500 stands for zero in the data rows.
Each row of this table is followed by its label. One hidden rule gives the labels. It looks at one to three of the table's principal directions, none of them among the few with the most spread.
c(517, 439, 532, 618, 468, 464, 685, 485, 489, 469, 237, 398, 481, 519, 700, 561, 526, 421, 627, 413, 508, 607, 403, 427, 638, 510, 413, 460, 320, 361, 678, 631, 408, 477, 454, 571, 388) s
c(388, 396, 499, 444, 636, 528, 327, 616, 529, 604, 547, 523, 479, 457, 435, 475, 555, 443, 522, 629, 561, 437, 519, 623, 434, 306, 588, 520, 620, 675, 528, 485, 458, 542, 533, 319, 580) u
c(311, 498, 559, 440, 335, 537, 434, 517, 450, 623, 495, 762, 379, 416, 499, 319, 557, 450, 390, 450, 268, 602, 528, 428, 301, 347, 690, 523, 624, 685, 284, 240, 521, 541, 339, 424, 515) h
c(642, 674, 572, 401, 549, 543, 520, 403, 569, 231, 533, 431, 736, 655, 429, 606, 374, 626, 530, 445, 468, 378, 603, 430, 619, 628, 505, 419, 462, 471, 601, 512, 524, 444, 570, 595, 546) u
c(594, 575, 462, 469, 550, 533, 518, 497, 514, 438, 612, 426, 539, 556, 404, 521, 485, 552, 487, 522, 572, 429, 550, 543, 567, 599, 440, 477, 510, 402, 489, 521, 605, 443, 546, 551, 500) g
c(681, 393, 430, 785, 451, 268, 698, 418, 478, 587, 386, 225, 467, 371, 699, 679, 493, 516, 715, 413, 878, 726, 369, 501, 500, 677, 298, 507, 226, 142, 713, 943, 309, 594, 629, 759, 359) s
c(446, 872, 654, 265, 479, 902, 705, 501, 538, 323, 544, 625, 690, 839, 221, 390, 410, 329, 401, 425, 162, 315, 999, 402, 804, 507, 764, 333, 860, 570, 419, 054, 994, 243, 267, 365, 524) g
c(528, 291, 440, 719, 629, 458, 796, 541, 596, 688, 327, 170, 385, 398, 580, 621, 552, 181, 794, 497, 931, 662, 583, 665, 623, 518, 376, 477, 404, 210, 816, 886, 451, 537, 565, 425, 409) g
c(326, 192, 534, 469, 776, 409, 459, 712, 608, 518, 415, 241, 460, 384, 609, 587, 705, 376, 864, 583, 783, 587, 355, 628, 469, 149, 484, 464, 343, 446, 857, 643, 213, 575, 612, 363, 475) g
c(524, 617, 504, 584, 328, 621, 757, 465, 420, 585, 271, 531, 491, 664, 593, 420, 476, 368, 416, 420, 299, 534, 587, 389, 756, 597, 474, 470, 544, 397, 455, 447, 723, 349, 305, 554, 373) s
c(641, 657, 486, 504, 429, 603, 625, 441, 482, 491, 409, 464, 621, 698, 496, 484, 419, 505, 409, 494, 402, 401, 552, 447, 742, 675, 429, 488, 539, 425, 494, 545, 696, 358, 456, 566, 469) u
c(383, 422, 424, 520, 610, 529, 507, 670, 445, 611, 558, 423, 401, 530, 461, 466, 612, 409, 533, 585, 560, 493, 557, 610, 589, 351, 463, 470, 574, 429, 496, 433, 605, 436, 434, 450, 417) g
c(687, 829, 623, 311, 629, 647, 422, 381, 565, 103, 766, 518, 727, 605, 226, 641, 318, 653, 484, 457, 508, 293, 858, 471, 550, 626, 687, 373, 621, 551, 516, 321, 617, 466, 638, 552, 617) g
c(502, 332, 408, 577, 596, 387, 281, 500, 463, 536, 459, 546, 305, 339, 578, 526, 488, 547, 423, 586, 547, 481, 296, 621, 396, 434, 432, 557, 409, 633, 454, 600, 283, 627, 582, 465, 518) k
c(536, 534, 530, 478, 602, 563, 463, 553, 530, 523, 582, 435, 575, 507, 404, 550, 512, 467, 578, 570, 656, 444, 621, 572, 524, 464, 577, 483, 598, 505, 594, 549, 549, 490, 581, 432, 549) u
c(504, 379, 464, 581, 519, 332, 345, 498, 472, 499, 556, 514, 417, 330, 560, 560, 524, 621, 529, 512, 627, 572, 321, 544, 297, 478, 452, 536, 372, 524, 495, 618, 281, 640, 588, 569, 514) k
c(381, 541, 543, 539, 323, 553, 776, 555, 469, 495, 275, 496, 610, 745, 600, 407, 564, 443, 534, 368, 253, 583, 488, 352, 704, 522, 400, 411, 439, 356, 536, 455, 675, 327, 206, 597, 370) y
c(697, 540, 458, 638, 596, 538, 677, 422, 498, 436, 345, 316, 404, 507, 553, 622, 414, 384, 562, 469, 665, 499, 602, 576, 747, 637, 412, 427, 405, 300, 644, 687, 524, 464, 562, 576, 391) h
c(489, 727, 583, 263, 567, 801, 588, 620, 553, 418, 598, 478, 685, 772, 275, 394, 558, 436, 498, 553, 382, 313, 750, 504, 750, 464, 611, 407, 727, 481, 509, 263, 880, 250, 410, 394, 528) g
c(377, 295, 443, 514, 583, 396, 252, 639, 521, 717, 624, 514, 438, 353, 443, 454, 610, 535, 543, 646, 687, 527, 364, 675, 252, 326, 510, 565, 550, 631, 482, 634, 374, 619, 558, 393, 587) y
c(578, 523, 446, 531, 487, 573, 762, 482, 549, 507, 361, 339, 570, 683, 534, 497, 482, 391, 514, 486, 484, 452, 498, 488, 781, 669, 306, 497, 454, 309, 590, 618, 672, 350, 445, 500, 443) p
c(279, 326, 529, 445, 408, 526, 567, 637, 552, 784, 375, 521, 470, 480, 578, 314, 689, 327, 579, 535, 449, 618, 366, 488, 419, 304, 535, 577, 552, 546, 521, 488, 512, 478, 383, 322, 510) g
c(341, 438, 559, 515, 427, 478, 442, 525, 441, 555, 480, 669, 364, 353, 563, 445, 561, 443, 496, 455, 402, 622, 500, 442, 323, 331, 655, 518, 535, 628, 418, 321, 404, 589, 426, 439, 491) g
c(478, 513, 488, 429, 617, 613, 508, 521, 574, 461, 464, 471, 540, 623, 396, 484, 442, 405, 467, 552, 448, 367, 635, 590, 646, 484, 497, 451, 595, 574, 531, 488, 608, 437, 459, 371, 545) k
c(546, 595, 459, 380, 365, 541, 390, 458, 494, 577, 639, 649, 576, 563, 412, 358, 478, 635, 274, 565, 330, 385, 392, 455, 423, 627, 477, 620, 612, 618, 263, 408, 637, 449, 501, 479, 605) p
c(719, 639, 516, 576, 549, 618, 762, 386, 568, 448, 426, 320, 574, 573, 453, 626, 380, 342, 578, 459, 684, 459, 749, 523, 748, 727, 480, 453, 530, 310, 668, 669, 649, 429, 583, 499, 482) g
c(425, 462, 510, 424, 532, 503, 406, 506, 553, 479, 490, 552, 545, 539, 461, 463, 470, 515, 463, 523, 407, 443, 493, 522, 460, 436, 525, 493, 532, 638, 480, 472, 465, 521, 469, 426, 566) s
c(440, 477, 592, 656, 328, 580, 995, 519, 477, 569, 028, 371, 450, 610, 777, 458, 607, 207, 709, 301, 411, 748, 511, 340, 800, 485, 445, 398, 335, 203, 730, 571, 582, 354, 253, 573, 261) h
c(374, 488, 554, 551, 357, 429, 497, 514, 380, 549, 513, 642, 385, 364, 604, 463, 575, 511, 507, 407, 406, 680, 494, 368, 327, 372, 631, 511, 490, 516, 400, 300, 416, 571, 420, 574, 419) g
c(451, 420, 473, 563, 591, 480, 465, 590, 477, 633, 581, 438, 399, 390, 459, 527, 567, 414, 588, 560, 705, 560, 590, 612, 436, 381, 557, 494, 567, 464, 539, 537, 482, 554, 544, 452, 474) g
c(461, 471, 457, 539, 499, 550, 566, 569, 502, 661, 480, 461, 495, 556, 463, 449, 537, 394, 500, 553, 544, 495, 558, 567, 575, 490, 470, 509, 594, 465, 501, 555, 631, 442, 437, 433, 486) u
c(441, 530, 561, 507, 373, 537, 666, 515, 472, 458, 406, 545, 493, 536, 582, 445, 581, 464, 534, 398, 369, 591, 450, 375, 539, 512, 485, 482, 431, 410, 501, 396, 560, 430, 371, 537, 433) g
c(644, 547, 508, 547, 507, 473, 546, 435, 497, 372, 415, 421, 523, 516, 570, 578, 460, 574, 539, 453, 548, 500, 424, 478, 589, 608, 419, 459, 350, 391, 589, 625, 442, 486, 556, 633, 454) k
c(441, 508, 601, 599, 513, 561, 767, 492, 480, 388, 295, 446, 445, 495, 625, 599, 510, 284, 669, 361, 487, 623, 680, 402, 658, 438, 575, 401, 441, 382, 690, 418, 486, 480, 410, 482, 381) u
c(468, 445, 500, 639, 424, 465, 853, 481, 487, 476, 186, 333, 519, 636, 723, 550, 507, 355, 629, 362, 426, 627, 469, 374, 765, 554, 333, 438, 317, 255, 683, 598, 502, 408, 354, 603, 321) u
c(607, 206, 428, 667, 731, 223, 449, 504, 570, 494, 506, 178, 340, 175, 657, 742, 565, 509, 813, 536, 999, 659, 270, 662, 339, 453, 350, 533, 180, 291, 805, 912, 060, 724, 827, 571, 459) g
c(562, 411, 536, 539, 551, 325, 185, 499, 463, 485, 619, 552, 453, 227, 563, 605, 541, 709, 572, 555, 718, 563, 285, 534, 180, 404, 587, 565, 387, 617, 539, 622, 162, 708, 729, 564, 574) s
c(588, 513, 492, 545, 425, 473, 726, 374, 531, 402, 294, 403, 513, 572, 651, 537, 428, 457, 514, 384, 411, 542, 429, 387, 668, 652, 361, 491, 329, 350, 574, 575, 468, 455, 475, 596, 417) g
c(475, 402, 465, 405, 472, 374, 299, 466, 553, 487, 528, 559, 553, 478, 531, 446, 485, 681, 419, 538, 407, 458, 228, 493, 331, 494, 420, 576, 404, 644, 421, 560, 326, 574, 552, 513, 594) g
c(407, 420, 580, 424, 614, 543, 612, 554, 636, 473, 435, 357, 586, 524, 490, 536, 548, 339, 715, 486, 602, 526, 597, 520, 542, 376, 556, 453, 499, 471, 726, 539, 456, 497, 522, 364, 531) g
c(592, 656, 532, 498, 421, 569, 536, 391, 494, 495, 537, 570, 578, 543, 429, 510, 381, 497, 413, 466, 451, 460, 676, 444, 520, 626, 593, 503, 620, 541, 433, 461, 608, 489, 504, 513, 541) u
c(794, 875, 522, 588, 458, 717, 720, 422, 407, 429, 603, 448, 596, 654, 330, 590, 386, 475, 446, 460, 610, 409, 894, 483, 791, 796, 559, 406, 674, 265, 486, 489, 902, 323, 508, 644, 426) s
c(834, 675, 480, 362, 699, 563, 263, 365, 586, 308, 706, 430, 627, 504, 312, 631, 318, 685, 406, 632, 674, 219, 551, 621, 542, 689, 520, 525, 550, 590, 514, 621, 486, 522, 829, 503, 664) g
c(840, 747, 510, 449, 534, 568, 513, 311, 562, 326, 634, 412, 648, 548, 358, 615, 314, 624, 448, 491, 642, 356, 642, 507, 589, 804, 500, 487, 516, 412, 513, 619, 592, 472, 711, 613, 576) g
c(579, 804, 635, 311, 541, 695, 467, 454, 500, 279, 676, 582, 652, 605, 301, 524, 413, 551, 461, 470, 401, 359, 842, 423, 572, 500, 755, 406, 698, 571, 461, 204, 680, 418, 535, 501, 554) g
c(615, 513, 518, 548, 574, 417, 471, 485, 525, 432, 598, 364, 570, 428, 471, 637, 488, 590, 651, 489, 764, 539, 529, 544, 436, 541, 501, 459, 418, 381, 639, 679, 396, 566, 647, 617, 504) s
c(651, 808, 449, 556, 449, 737, 845, 500, 417, 457, 536, 403, 606, 826, 348, 499, 430, 402, 403, 462, 430, 376, 857, 469, 944, 767, 410, 395, 674, 216, 451, 404, 999, 209, 339, 602, 367) k
c(498, 426, 490, 546, 589, 486, 468, 572, 503, 549, 497, 430, 425, 423, 499, 528, 565, 461, 596, 542, 670, 539, 488, 603, 478, 423, 504, 474, 471, 456, 581, 602, 449, 532, 541, 487, 477) h
c(841, 744, 518, 353, 618, 562, 472, 349, 629, 124, 643, 349, 760, 667, 323, 632, 330, 746, 486, 491, 589, 265, 533, 525, 650, 814, 390, 424, 399, 391, 585, 648, 571, 413, 699, 657, 599) h
c(376, 608, 573, 357, 458, 646, 428, 555, 477, 568, 601, 671, 495, 526, 360, 363, 526, 441, 419, 513, 341, 475, 718, 483, 436, 346, 744, 471, 744, 662, 346, 209, 657, 464, 398, 396, 538) p
c(611, 344, 434, 779, 608, 365, 653, 579, 444, 581, 445, 221, 355, 322, 652, 691, 623, 421, 765, 513, 959, 672, 392, 602, 554, 533, 334, 499, 288, 158, 764, 836, 368, 553, 641, 608, 355) g
c(434, 265, 446, 712, 446, 231, 477, 471, 412, 621, 398, 476, 265, 216, 759, 579, 545, 491, 593, 436, 633, 757, 295, 469, 287, 400, 454, 562, 289, 441, 529, 621, 148, 709, 554, 610, 387) g
c(349, 531, 490, 453, 360, 584, 526, 529, 460, 548, 450, 699, 476, 621, 470, 325, 515, 470, 317, 475, 174, 469, 500, 443, 522, 490, 496, 503, 602, 619, 293, 294, 677, 413, 260, 434, 502) p
c(246, 351, 548, 476, 532, 447, 372, 630, 450, 531, 528, 624, 406, 383, 561, 471, 627, 464, 552, 521, 418, 574, 441, 470, 327, 214, 616, 520, 525, 662, 487, 291, 352, 584, 443, 377, 507) u
c(559, 580, 482, 487, 507, 487, 338, 491, 440, 415, 639, 595, 544, 514, 437, 527, 462, 672, 386, 546, 460, 400, 464, 500, 453, 557, 492, 516, 529, 581, 400, 448, 516, 504, 542, 552, 549) u
c(483, 581, 501, 568, 414, 594, 625, 463, 457, 548, 449, 598, 464, 555, 464, 465, 442, 381, 404, 458, 389, 501, 676, 472, 585, 575, 543, 484, 622, 516, 415, 414, 671, 452, 372, 453, 480) u
c(376, 409, 503, 491, 557, 545, 564, 573, 530, 571, 415, 467, 448, 513, 517, 467, 549, 340, 558, 518, 483, 519, 555, 536, 559, 372, 525, 485, 546, 522, 561, 460, 515, 484, 435, 372, 481) g
c(544, 622, 552, 530, 496, 542, 505, 431, 435, 382, 578, 591, 456, 432, 468, 577, 433, 493, 467, 446, 483, 504, 682, 439, 480, 529, 634, 471, 560, 527, 456, 337, 515, 538, 529, 518, 493) p
c(417, 376, 460, 501, 495, 371, 267, 546, 446, 548, 569, 608, 411, 372, 553, 468, 557, 634, 437, 559, 470, 522, 282, 522, 293, 386, 487, 570, 448, 637, 395, 471, 325, 604, 531, 506, 530) g
c(665, 687, 635, 553, 461, 605, 875, 427, 556, 320, 320, 290, 714, 671, 547, 633, 458, 415, 732, 333, 600, 564, 695, 370, 782, 667, 497, 358, 396, 199, 797, 636, 617, 367, 480, 647, 401) s
c(312, 416, 500, 466, 647, 548, 395, 627, 511, 610, 604, 526, 396, 433, 361, 469, 546, 354, 550, 571, 576, 508, 737, 649, 415, 247, 674, 441, 693, 623, 484, 377, 522, 556, 453, 335, 519) k
c(418, 460, 468, 478, 404, 412, 325, 475, 462, 590, 618, 673, 439, 397, 475, 418, 489, 598, 365, 511, 404, 533, 432, 485, 257, 459, 558, 571, 555, 661, 293, 407, 427, 601, 483, 501, 558) g
c(560, 578, 486, 456, 428, 500, 345, 462, 466, 532, 662, 639, 544, 468, 427, 462, 471, 636, 350, 559, 457, 423, 441, 476, 373, 586, 533, 594, 587, 622, 339, 445, 536, 523, 567, 492, 601) p
c(381, 467, 522, 367, 637, 565, 291, 516, 592, 564, 663, 601, 512, 438, 298, 476, 428, 412, 451, 603, 518, 392, 730, 624, 342, 345, 716, 517, 755, 795, 438, 386, 488, 602, 558, 244, 676) u
c(467, 479, 471, 632, 472, 507, 631, 499, 432, 550, 393, 501, 435, 522, 580, 539, 479, 380, 483, 473, 461, 534, 568, 468, 619, 523, 462, 504, 515, 456, 517, 484, 545, 479, 421, 479, 425) u
c(567, 496, 532, 620, 479, 542, 698, 461, 509, 517, 304, 424, 432, 471, 593, 545, 498, 346, 599, 431, 588, 592, 548, 497, 618, 560, 487, 460, 428, 371, 634, 628, 506, 486, 479, 506, 427) p
c(366, 372, 482, 580, 394, 410, 601, 514, 468, 592, 348, 516, 395, 458, 652, 442, 559, 430, 530, 419, 408, 659, 393, 437, 459, 428, 446, 507, 400, 452, 485, 493, 414, 528, 372, 539, 407) g
c(487, 491, 508, 504, 426, 406, 483, 493, 475, 415, 482, 513, 575, 538, 581, 510, 518, 645, 504, 448, 414, 531, 336, 404, 461, 527, 415, 501, 370, 471, 499, 508, 421, 499, 470, 623, 476) u
Which label does each new row get?
c(394, 390, 534, 444, 588, 381, 208, 588, 500, 507, 730, 571, 442, 276, 431, 520, 592, 625, 584, 557, 660, 560, 440, 578, 150, 288, 646, 516, 507, 639, 474, 452, 283, 671, 618, 473, 583) p
c(577, 563, 462, 386, 556, 554, 339, 501, 527, 516, 609, 518, 587, 575, 388, 461, 454, 599, 381, 617, 477, 329, 478, 564, 522, 536, 498, 545, 601, 611, 422, 503, 571, 464, 579, 457, 592) u
c(518, 428, 505, 488, 605, 383, 186, 476, 494, 440, 677, 596, 397, 252, 454, 574, 479, 643, 490, 556, 645, 501, 428, 591, 198, 409, 607, 535, 475, 677, 449, 511, 246, 701, 679, 486, 601) p
c(466, 230, 451, 591, 675, 383, 511, 653, 558, 632, 363, 221, 454, 424, 641, 575, 655, 422, 767, 596, 820, 585, 275, 646, 539, 344, 351, 505, 318, 354, 795, 830, 296, 538, 605, 468, 441) s
c(373, 571, 573, 543, 328, 655, 869, 524, 476, 533, 182, 520, 545, 736, 605, 391, 531, 273, 521, 354, 212, 584, 635, 346, 789, 498, 495, 403, 528, 390, 548, 381, 737, 311, 179, 491, 360) s
c(634, 454, 502, 569, 600, 379, 355, 365, 485, 290, 390, 502, 419, 365, 644, 668, 375, 609, 492, 476, 530, 477, 362, 494, 472, 528, 474, 498, 298, 585, 582, 603, 187, 643, 664, 576, 505) s
c(574, 364, 375, 491, 487, 343, 188, 496, 498, 621, 560, 554, 465, 409, 539, 435, 516, 740, 348, 645, 534, 428, 085, 599, 308, 549, 335, 647, 398, 637, 366, 710, 327, 588, 628, 534, 597) k
c(398, 438, 497, 408, 504, 530, 545, 601, 590, 540, 448, 430, 605, 653, 458, 393, 582, 489, 558, 516, 447, 483, 428, 544, 555, 444, 411, 454, 483, 468, 545, 565, 582, 405, 379, 472, 507) h
c(495, 523, 543, 575, 561, 524, 767, 528, 503, 339, 435, 333, 528, 564, 545, 623, 531, 392, 690, 395, 580, 569, 634, 449, 685, 524, 444, 396, 399, 258, 699, 493, 547, 430, 454, 561, 383) p
c(525, 413, 436, 504, 520, 455, 386, 537, 536, 641, 527, 472, 468, 452, 461, 442, 537, 542, 484, 584, 620, 494, 372, 627, 409, 500, 439, 541, 493, 523, 472, 680, 470, 534, 544, 488, 545) h
c(415, 502, 531, 618, 398, 491, 619, 505, 407, 520, 355, 566, 433, 509, 610, 499, 511, 426, 510, 400, 386, 620, 558, 411, 548, 452, 534, 449, 479, 466, 493, 425, 509, 493, 342, 561, 388) s
c(495, 445, 480, 334, 575, 358, 122, 519, 540, 396, 760, 567, 597, 426, 421, 500, 514, 816, 437, 604, 508, 389, 248, 534, 221, 443, 479, 577, 444, 687, 407, 489, 294, 607, 670, 527, 656) g
c(636, 539, 559, 572, 482, 498, 507, 403, 505, 511, 415, 492, 481, 388, 560, 578, 445, 471, 551, 475, 629, 550, 521, 487, 470, 557, 586, 516, 470, 505, 587, 631, 399, 574, 616, 515, 518) s
c(373, 269, 383, 539, 309, 220, 195, 513, 426, 682, 500, 699, 393, 363, 663, 345, 578, 773, 314, 542, 332, 595, 000, 476, 144, 449, 333, 659, 330, 681, 243, 583, 235, 644, 449, 601, 534) k
c(486, 276, 421, 665, 558, 272, 373, 529, 438, 580, 470, 434, 307, 265, 664, 587, 564, 560, 587, 525, 708, 646, 262, 578, 326, 405, 410, 543, 304, 457, 553, 689, 192, 668, 605, 589, 433) k
c(617, 362, 400, 526, 573, 409, 463, 494, 542, 531, 429, 357, 468, 462, 619, 535, 531, 554, 506, 599, 620, 444, 173, 562, 552, 585, 270, 607, 321, 436, 586, 736, 363, 508, 656, 493, 515) p
c(558, 557, 468, 437, 439, 452, 365, 498, 465, 407, 611, 569, 527, 530, 465, 442, 523, 738, 394, 506, 415, 451, 309, 484, 420, 575, 409, 507, 415, 497, 363, 477, 507, 474, 498, 641, 513) h
c(384, 798, 647, 355, 394, 752, 742, 412, 494, 284, 498, 676, 631, 741, 361, 446, 361, 346, 394, 323, 086, 433, 999, 285, 693, 516, 740, 369, 749, 577, 387, 011, 819, 353, 252, 432, 484) p
c(569, 540, 491, 462, 648, 444, 310, 503, 527, 392, 787, 458, 580, 433, 325, 623, 448, 644, 540, 563, 712, 419, 610, 597, 360, 510, 554, 480, 552, 533, 515, 535, 444, 585, 669, 527, 594) u
c(621, 340, 429, 617, 541, 303, 410, 431, 518, 570, 452, 381, 447, 328, 646, 611, 476, 576, 560, 543, 731, 560, 250, 550, 389, 560, 373, 598, 316, 462, 600, 804, 219, 647, 705, 563, 514) u
c(458, 510, 543, 505, 495, 594, 518, 481, 525, 579, 413, 578, 492, 501, 475, 475, 452, 352, 469, 514, 450, 478, 639, 513, 524, 464, 618, 507, 634, 634, 505, 470, 547, 512, 458, 346, 554) u
c(440, 675, 499, 362, 417, 759, 676, 534, 539, 590, 456, 544, 675, 851, 337, 321, 452, 360, 344, 524, 213, 335, 745, 470, 788, 570, 513, 463, 772, 535, 389, 334, 937, 254, 271, 376, 520) u
c(569, 613, 571, 504, 548, 579, 626, 416, 548, 341, 458, 455, 554, 548, 445, 592, 395, 423, 566, 414, 525, 487, 738, 481, 610, 568, 576, 398, 515, 451, 600, 492, 546, 486, 501, 511, 492) k
c(377, 321, 438, 478, 502, 418, 384, 605, 515, 638, 451, 500, 480, 504, 563, 406, 602, 543, 490, 585, 461, 506, 245, 553, 428, 382, 392, 561, 445, 573, 483, 579, 411, 512, 460, 452, 517) s
c(401, 695, 597, 450, 265, 742, 640, 447, 441, 586, 388, 802, 459, 599, 446, 301, 461, 321, 296, 410, 121, 505, 748, 365, 564, 513, 719, 485, 757, 661, 270, 168, 798, 393, 233, 376, 503) p
c(574, 452, 572, 577, 720, 328, 280, 411, 491, 222, 700, 490, 382, 148, 493, 802, 415, 599, 665, 459, 813, 568, 608, 546, 215, 411, 677, 458, 382, 567, 637, 499, 100, 788, 795, 544, 552) g
c(469, 357, 505, 547, 611, 520, 624, 541, 574, 516, 264, 350, 385, 471, 598, 517, 552, 312, 658, 487, 600, 567, 466, 592, 622, 405, 449, 438, 382, 416, 697, 648, 414, 498, 482, 428, 432) h
c(669, 792, 575, 459, 547, 701, 711, 413, 523, 239, 523, 432, 685, 725, 362, 613, 358, 460, 504, 425, 458, 353, 849, 436, 808, 699, 542, 374, 592, 378, 587, 408, 768, 340, 486, 545, 487) u
c(482, 329, 488, 651, 541, 334, 503, 452, 493, 467, 372, 450, 342, 308, 665, 611, 489, 466, 613, 433, 626, 652, 394, 519, 396, 448, 459, 491, 302, 464, 608, 642, 214, 657, 556, 551, 441) p
